Look-ups in named tables: a row name and a column name give one cell, copied from the table.

Faka:
,Lal,Tagu,Fimomim,Vib,Zokinuv,Silonaz,Duki,Zuv
Ziv,0.7,0.2,0.4,0.2,0.6,0.2,0.9,0.7
Sak,0.7,0.5,0.6,0.5,0.6,0.5,0.8,0.7
Vul,0.8,0.7,0.7,0.7,0.8,0.7,0.8,0.8
Dedi,0.3,0.8,0.6,0.8,0.4,0.8,0.1,0.2
Kan,0.6,0.2,0.4,0.2,0.6,0.2,0.8,0.7
Raku,0.6,0.2,0.4,0.2,0.6,0.3,0.7,0.7
Luro,0.3,0.9,0.6,0.9,0.5,0.9,0.1,0.3
Pab,0.3,0.8,0.6,0.8,0.4,0.8,0.1,0.2
Laru,0.7,0.2,0.5,0.2,0.6,0.2,0.9,0.7
Lezu,0.7,0.5,0.6,0.5,0.7,0.5,0.8,0.7
Gorogaf,0.3,0.8,0.5,0.8,0.4,0.8,0.1,0.3

What is the Silonaz of Ziv in Faka?
0.2
What is the Tagu of Vul in Faka?
0.7
What is the Tagu of Pab in Faka?
0.8
What is the Silonaz of Raku in Faka?
0.3
What is the Zokinuv of Sak in Faka?
0.6
What is the Tagu of Raku in Faka?
0.2
What is the Duki of Pab in Faka?
0.1
What is the Tagu of Dedi in Faka?
0.8
What is the Fimomim of Kan in Faka?
0.4
What is the Zokinuv of Dedi in Faka?
0.4
What is the Silonaz of Sak in Faka?
0.5
What is the Zuv of Kan in Faka?
0.7
Row with the largest Tagu: Luro

Table Mula
|  | Rusi | Bogafub | Nir | Pov | Moz | Mik | Redel |
|---|---|---|---|---|---|---|---|
| Zudi | 131 | 90 | 122 | 154 | 143 | 146 | 144 |
| Gafepuv | 135 | 127 | 153 | 170 | 126 | 109 | 149 |
| Rudadu | 139 | 152 | 111 | 135 | 130 | 163 | 132 |
| Gor | 114 | 113 | 135 | 128 | 139 | 116 | 141 |
| Sud | 136 | 66 | 143 | 140 | 109 | 129 | 138 |
| Zuk | 127 | 98 | 99 | 108 | 115 | 121 | 128 |
| Guliz | 135 | 192 | 102 | 156 | 145 | 146 | 135 |
| Ful | 150 | 140 | 110 | 121 | 210 | 137 | 132 |
| Gukem | 132 | 62 | 133 | 140 | 124 | 148 | 128 |
| Vilonok | 134 | 185 | 137 | 142 | 143 | 105 | 108 |

Pov of Guliz = 156
Moz of Gukem = 124
Nir of Zudi = 122
Nir of Gafepuv = 153
Redel of Gafepuv = 149
Redel of Zuk = 128
Moz of Gor = 139
Which row has the largest Mik? Rudadu

Daba =
,Zim,Zifefi,Demazo,Tuvefu,Nodifes
Ketusut,0.72,0.69,0.24,0.39,0.66
Bobom,0.17,0.81,0.52,0.03,0.69
Lirepu,0.23,0.29,0.43,0.71,0.75
Sav,0.21,0.79,0.36,0.62,0.59

Demazo of Bobom: 0.52
Zim of Sav: 0.21
Demazo of Sav: 0.36
Tuvefu of Bobom: 0.03
Zifefi of Bobom: 0.81
Nodifes of Ketusut: 0.66
Nodifes of Sav: 0.59
Tuvefu of Lirepu: 0.71
Zifefi of Lirepu: 0.29
Demazo of Lirepu: 0.43
Zim of Lirepu: 0.23
Zifefi of Sav: 0.79
Tuvefu of Sav: 0.62
Demazo of Ketusut: 0.24
Tuvefu of Ketusut: 0.39
Nodifes of Bobom: 0.69
Zim of Ketusut: 0.72
Zim of Bobom: 0.17
Which row has the largest Nodifes? Lirepu

Fudi.csv
,Sasiz,Bamubif,Fanide,Buge,Radasif
Logimo,41,40,60,49,41
Ked,104,92,94,90,108
Sufogiz,47,52,87,41,46
Fulusit,42,43,40,50,42
Kop,42,40,66,51,43
Ref,47,58,78,48,47
Mal,107,101,112,94,108
Sivoz,91,81,40,178,93
Budaved,41,40,57,48,41
Digedeb,40,40,56,48,40
Vep,133,93,40,192,136
Notu,86,80,40,172,96
Zafip,41,40,69,48,42
Bobonof,48,56,89,43,48

Vep, Sasiz -> 133
Ref, Buge -> 48
Digedeb, Radasif -> 40
Ref, Bamubif -> 58
Kop, Sasiz -> 42
Vep, Buge -> 192
Mal, Radasif -> 108
Mal, Bamubif -> 101
Notu, Buge -> 172
Digedeb, Fanide -> 56
Fulusit, Buge -> 50
Kop, Fanide -> 66
Sufogiz, Bamubif -> 52
Sufogiz, Sasiz -> 47
Bobonof, Sasiz -> 48
Vep, Radasif -> 136

